In the data rows, zero lies at 4.5, halfway between 4 and 5.
Here are some points:
[5 9 6 5 6 6 6 5 5 7 6 6 6 5 6 5 6 7 6 6 6 5 7 8 6 6 6 6 5 5 6 6 5 7 7 7 6
 9 6 9 6 6 6 5 8 6 6 6 6 5 5 5 7 5 6 5 5 5 5 5 6 7 7]
[6 9 6 5 5 5 7 5 6 7 6 6 6 5 7 5 5 7 6 6 6 6 8 6 7 6 5 6 6 6 5 7 6 6 7 7 6
 9 6 9 6 5 6 5 8 6 6 6 5 6 6 6 7 6 6 5 6 6 6 5 6 7 7]
[6 6 6 5 6 5 6 6 6 7 6 6 6 5 6 6 5 7 7 6 7 6 8 5 7 6 6 6 6 7 7 6 5 6 7 6 5
 6 5 6 6 5 6 8 5 6 6 6 6 6 6 6 6 6 7 6 6 6 6 7 6 6 7]
[6 9 6 5 6 7 6 5 6 7 6 6 6 5 7 5 5 7 7 6 5 6 9 9 7 6 5 6 5 5 5 6 5 6 8 6 6
 9 6 9 6 5 6 5 7 5 6 6 6 6 5 6 6 6 6 6 6 6 6 5 6 7 7]
[6 5 6 6 6 6 7 5 7 6 6 6 6 6 6 7 7 6 6 6 9 6 6 6 5 6 7 6 7 6 7 6 6 6 5 5 6
 6 6 6 6 5 6 7 6 9 5 9 7 6 7 7 5 6 7 6 6 9 6 7 6 6 5]
[6 9 6 5 5 7 6 6 5 6 6 6 6 6 8 5 6 7 7 6 5 5 7 6 7 6 5 7 6 5 6 6 6 7 8 6 5
 8 6 9 6 5 6 5 8 6 6 5 6 5 5 6 7 6 6 6 6 6 5 5 6 6 7]
[6 6 6 6 6 7 6 5 6 6 6 6 7 6 6 7 6 6 7 6 6 6 5 6 5 6 6 8 5 7 6 6 7 6 7 6 5
 5 6 6 6 7 6 5 6 5 6 6 6 7 6 6 5 6 6 6 6 5 6 7 6 5 6]
[5 8 6 5 6 6 6 5 5 7 6 6 6 6 6 5 5 6 6 6 7 7 9 6 7 6 6 6 7 6 5 6 5 6 8 7 6
 7 6 6 6 6 6 6 6 5 6 6 6 6 7 7 7 6 6 6 6 6 6 6 6 6 5]
[6 5 5 6 7 6 7 6 6 7 6 6 6 5 7 6 5 6 5 6 6 6 8 6 6 6 7 6 6 6 5 6 5 6 8 7 6
 6 5 6 6 6 6 7 6 5 6 6 6 6 6 5 7 6 7 6 6 6 6 7 6 7 6]
[6 5 6 7 6 7 8 6 6 6 6 6 6 6 7 6 6 6 6 6 6 6 6 7 7 6 6 6 5 7 6 6 7 6 7 6 6
 5 6 5 6 5 7 5 6 6 6 5 6 6 6 6 6 6 6 6 6 5 6 6 6 6 7]
[6 8 6 5 6 6 6 6 6 7 6 6 6 5 7 5 7 7 6 7 6 5 9 6 6 6 6 6 6 5 7 6 5 6 7 7 6
 9 6 9 6 6 6 5 8 6 6 6 6 5 5 6 7 5 6 5 6 6 6 5 6 6 7]
[6 5 5 7 6 7 5 9 6 6 6 7 7 8 5 7 7 6 5 6 6 6 5 6 5 7 5 5 7 6 8 6 6 6 5 5 7
 6 6 6 7 7 7 7 6 7 5 6 7 6 6 7 6 6 6 6 6 6 6 6 6 6 5]
[5 9 7 5 6 7 6 5 6 6 6 6 6 6 7 5 5 7 6 6 6 5 8 9 7 6 5 6 5 5 5 6 5 8 7 7 5
 8 6 9 6 6 5 5 9 6 6 6 6 5 5 6 7 6 6 5 5 6 5 5 6 7 7]
[6 5 6 7 6 6 5 9 6 6 6 6 7 7 5 7 6 6 6 6 6 6 5 6 5 7 7 8 5 6 6 6 6 6 5 5 6
 5 6 5 7 6 6 8 5 6 5 6 6 6 6 6 6 6 6 6 6 7 7 6 6 6 5]
[6 6 6 7 6 6 7 5 6 6 6 6 6 7 5 7 6 6 8 6 5 6 6 5 5 6 7 6 7 7 6 6 7 6 6 6 6
 6 6 5 6 6 6 7 6 6 6 7 6 6 6 7 5 6 6 6 6 5 6 6 6 5 6]
[6 5 6 6 6 6 5 8 6 6 6 6 7 7 5 6 7 6 6 6 6 6 6 5 5 7 6 6 7 6 5 6 6 6 6 6 6
 6 6 5 7 7 6 6 6 6 5 5 6 6 7 6 6 6 6 6 6 6 6 7 7 6 6]
[6 5 6 6 6 6 5 7 6 5 6 6 6 6 5 6 7 6 5 6 6 6 6 6 5 7 6 6 5 6 6 6 7 6 5 6 5
 6 6 6 6 6 6 5 6 6 6 6 6 6 6 6 5 5 6 5 6 6 5 6 7 6 5]
[6 5 6 6 6 5 7 6 6 6 6 6 6 7 7 7 7 6 6 6 7 6 6 6 5 6 6 7 7 6 6 6 6 6 6 7 6
 6 6 6 6 7 6 7 6 6 7 8 6 6 7 6 6 6 6 6 6 6 6 6 6 6 6]
[5 9 6 5 6 5 6 6 6 6 6 6 5 7 6 6 6 7 8 6 6 6 5 6 7 6 7 7 6 6 6 6 7 6 7 6 6
 6 6 9 6 6 6 5 5 6 6 6 6 5 5 6 6 5 6 5 6 6 5 6 6 6 8]
[6 5 6 7 6 6 6 6 6 6 6 6 6 6 5 7 6 6 7 6 5 6 5 6 6 6 7 7 5 7 6 6 8 6 5 7 6
 6 6 6 6 6 6 5 5 6 6 6 6 6 6 6 6 5 6 6 6 5 6 6 6 6 6]
[6 6 6 6 5 7 6 6 6 5 6 6 6 5 6 7 7 6 6 6 6 6 6 6 6 5 7 8 6 6 7 6 7 6 5 7 6
 6 6 6 6 6 6 5 6 6 6 6 6 6 6 6 6 6 6 6 6 5 6 7 6 6 5]
[6 6 6 6 6 6 6 6 7 6 6 6 8 7 5 7 6 6 6 6 6 6 6 6 5 7 6 6 7 7 6 6 7 6 5 6 6
 6 6 6 6 7 8 5 6 6 6 6 6 6 6 7 6 6 6 6 6 6 6 7 6 6 6]
Here are 20 more points, each followed by its number:
[5 7 6 5 5 6 7 5 6 6 6 6 6 6 7 5 6 7 7 6 6 6 7 5 7 6 5 6 5 6 6 6 5 6 7 6 6
 6 6 6 6 6 5 5 6 6 6 6 6 6 6 6 7 6 6 6 6 6 6 5 6 7 7] 0
[5 9 6 5 6 6 7 6 6 7 6 6 6 6 7 5 5 6 6 6 6 6 8 8 8 6 5 6 5 5 5 6 5 6 7 6 6
 8 6 9 6 6 6 5 8 6 6 6 6 6 5 6 7 6 6 6 6 5 6 5 6 7 8] 1
[6 7 6 5 6 6 6 6 7 6 6 6 6 5 7 6 6 6 7 6 6 6 6 6 7 6 7 6 5 6 7 6 8 6 7 6 6
 6 6 5 5 6 6 5 6 6 9 5 6 5 5 6 6 5 6 6 6 5 6 7 6 6 8] 2
[7 5 6 6 6 6 6 6 7 6 6 6 5 6 5 6 6 6 7 6 7 7 5 6 6 6 5 7 5 6 6 6 7 6 5 7 5
 6 6 6 6 6 6 7 6 6 6 6 6 6 7 6 5 6 7 6 7 5 6 6 6 5 5] 3
[6 6 6 7 5 6 6 6 6 6 6 7 6 6 6 6 6 6 8 6 9 6 5 6 5 6 6 7 7 7 6 6 7 6 5 5 6
 5 6 6 6 6 5 7 5 8 5 6 6 6 6 7 6 7 7 6 6 9 6 7 6 5 5] 4
[6 5 6 5 6 6 6 6 6 7 6 6 6 5 7 7 6 6 7 6 6 6 6 6 6 6 7 6 5 6 6 6 7 6 6 6 6
 6 6 5 6 7 6 6 6 6 7 6 6 6 6 6 7 6 6 6 6 6 6 7 6 6 7] 5
[6 9 6 5 6 6 6 5 6 7 6 6 6 6 9 6 7 6 7 6 6 7 6 6 6 6 6 7 6 5 6 6 7 6 8 7 6
 6 5 7 6 6 6 5 6 6 6 6 6 5 5 6 7 6 6 6 6 5 6 6 6 6 6] 6
[7 5 6 7 6 6 6 6 7 6 6 6 6 6 7 7 6 6 6 6 5 6 6 5 6 6 7 6 7 6 6 6 6 6 5 6 6
 6 6 6 6 7 6 7 6 6 6 6 6 7 7 7 6 6 7 6 6 6 6 7 6 6 5] 7
[6 6 6 7 6 7 6 6 6 6 6 6 6 7 6 7 6 6 6 6 6 6 6 6 5 6 7 6 5 7 6 6 6 6 7 6 5
 6 6 6 6 7 6 7 6 6 6 5 6 5 6 5 6 6 6 6 6 6 6 6 6 6 5] 8
[6 9 6 5 6 6 6 6 6 6 6 6 6 7 6 6 6 6 6 6 6 6 5 6 7 6 7 6 5 6 6 6 7 6 7 6 6
 9 5 6 6 6 6 6 6 6 6 6 6 5 5 6 6 6 6 6 6 6 6 6 7 6 7] 9
[6 5 6 5 6 6 6 5 6 7 6 6 6 6 7 5 5 7 7 6 7 6 9 6 6 6 6 5 8 6 5 6 5 6 8 6 7
 6 6 6 6 5 6 7 7 6 6 7 6 6 7 7 7 6 7 6 6 5 6 5 6 7 7] 10
[5 6 6 5 6 7 6 5 6 7 6 6 6 5 7 5 5 7 8 6 6 6 8 6 7 6 5 6 6 6 6 6 5 6 8 6 6
 7 6 6 6 5 5 5 6 6 6 6 6 6 5 5 7 5 5 6 6 5 6 7 6 7 8] 11
[6 6 6 7 6 6 7 6 7 6 6 6 6 5 7 7 6 6 7 6 6 7 6 6 7 6 6 5 5 6 7 6 7 6 6 6 6
 6 6 6 6 6 6 7 5 6 6 6 6 6 7 6 6 6 7 6 6 6 6 6 6 6 5] 12
[6 9 6 5 6 6 7 6 6 7 6 6 6 6 6 5 5 7 6 6 6 5 8 9 7 6 5 6 5 5 5 6 5 7 8 7 5
 9 6 9 5 5 6 5 9 6 6 6 6 5 5 6 7 5 6 5 5 5 6 5 6 7 8] 13
[6 5 6 6 7 5 5 6 6 6 6 5 7 7 5 7 6 6 6 6 5 6 5 6 6 7 8 5 6 6 6 6 7 6 5 5 5
 6 6 6 7 6 7 8 6 6 5 6 7 6 6 6 6 5 7 6 6 9 6 7 6 6 5] 14
[6 5 6 6 6 7 6 6 7 6 6 6 6 7 6 6 6 6 6 6 5 6 5 6 5 6 5 7 7 6 6 6 7 6 5 5 6
 6 6 6 6 6 8 7 5 6 5 6 7 6 7 7 6 6 7 6 6 7 6 7 6 6 6] 15
[5 6 6 5 6 6 7 5 6 6 6 6 5 6 7 5 6 6 5 6 7 6 5 6 6 6 6 6 6 6 7 6 6 6 7 6 6
 7 6 5 6 5 5 6 7 6 6 7 6 6 5 6 7 6 6 6 6 6 6 6 6 5 7] 16
[6 6 6 7 7 8 7 8 6 6 6 6 6 6 7 7 6 6 5 6 9 6 5 6 5 7 6 6 6 6 6 6 7 6 6 5 6
 5 6 6 6 6 6 7 6 7 5 6 6 6 6 8 6 6 6 6 6 9 7 6 6 6 5] 17
[6 6 6 7 6 7 5 9 6 6 6 6 7 7 5 7 6 6 5 6 5 7 6 6 6 7 6 5 6 6 7 6 7 6 5 5 6
 5 8 6 6 6 8 7 6 6 5 5 6 6 9 7 6 6 6 6 6 9 7 7 7 6 5] 18
[6 7 6 7 6 6 6 6 7 6 6 6 7 7 5 7 6 6 7 6 6 6 5 5 5 7 7 6 5 6 6 6 6 6 5 7 6
 5 6 5 6 6 5 7 6 5 6 7 6 7 7 6 6 6 7 6 6 6 6 7 6 6 6] 19
Which three of these numbered points are nearest to each point below, looking only along the 2 directions in which the first points spread most? Their numbers follow each, nearest first.
[6 5 6 6 6 6 6 6 7 6 6 6 6 7 7 6 7 6 6 6 5 6 5 6 7 6 8 6 6 6 6 7 6 6 7 7 7
 6 6 5 6 7 6 5 6 6 6 6 6 6 5 6 6 6 6 6 6 5 6 8 6 6 7] > 8 3 5
[7 5 6 7 6 6 6 9 6 6 6 6 7 7 5 7 7 6 6 6 6 6 5 6 6 7 6 7 7 7 6 6 7 6 5 6 6
 5 6 6 6 7 6 5 6 8 5 6 6 6 7 7 5 6 6 6 6 6 6 6 6 6 5] > 18 15 19
[6 6 6 6 6 6 5 6 6 6 6 6 6 7 6 6 6 6 5 6 6 6 5 6 6 6 6 8 7 6 6 6 7 6 6 9 6
 5 6 6 6 7 6 6 6 6 6 6 6 7 6 6 7 6 6 6 6 6 6 7 6 6 5] > 8 3 5
[6 9 6 5 6 5 6 6 6 7 5 6 6 5 7 5 5 7 6 6 5 6 8 6 7 6 6 5 7 6 5 6 5 6 6 6 6
 7 6 8 6 5 6 5 5 8 6 6 6 7 6 7 6 6 6 6 6 6 6 5 6 7 7] > 11 0 6
[6 5 6 6 6 5 6 5 6 6 6 6 6 7 6 7 7 6 6 6 5 6 6 5 6 6 6 7 6 6 6 6 8 5 5 7 6
 6 6 5 6 7 6 7 6 6 6 5 6 7 7 6 7 6 7 6 6 6 6 6 6 6 5] > 19 15 3
[5 8 6 5 6 8 6 6 6 7 6 6 5 5 7 5 7 7 6 6 7 5 7 7 7 6 6 7 5 5 7 6 5 7 7 6 5
 9 6 8 6 5 6 5 6 6 6 6 6 5 5 6 6 6 6 5 6 6 5 5 6 7 9] > 1 11 6
[6 5 6 8 6 6 5 9 6 6 6 6 6 6 5 6 6 6 5 6 6 6 6 5 5 7 7 5 7 6 6 5 7 6 5 5 6
 6 8 6 7 6 6 7 6 8 5 6 7 6 6 7 5 6 8 6 6 9 6 6 6 6 5] > 14 4 17
[6 6 6 6 6 5 7 7 6 6 6 6 6 7 7 7 6 6 5 6 6 6 6 6 7 6 7 7 6 6 7 6 6 6 7 7 6
 6 6 5 6 7 5 5 6 6 6 6 6 6 6 5 6 5 5 6 6 6 7 7 7 6 6] > 5 8 12
[7 5 6 7 6 5 7 7 7 6 6 6 8 7 5 6 6 6 7 6 7 6 5 7 6 7 7 6 7 6 6 6 7 6 5 6 7
 5 6 6 6 6 6 7 6 6 6 5 6 6 6 6 5 6 6 6 6 7 6 6 6 6 5] > 15 19 18
[6 7 6 5 6 6 7 5 6 6 6 6 6 6 5 7 6 6 6 6 6 6 5 5 7 6 6 8 6 6 7 6 7 6 8 6 5
 6 6 6 6 7 6 5 6 6 6 6 6 7 6 6 6 5 6 6 6 5 6 7 6 6 8] > 2 8 5
[7 6 6 6 7 6 7 6 6 6 6 6 6 6 5 6 7 6 6 6 9 6 6 6 6 6 7 7 6 6 6 7 7 6 5 6 5
 6 7 5 6 6 6 7 5 5 6 6 6 6 7 6 6 6 7 6 6 6 6 6 6 5 5] > 7 17 14
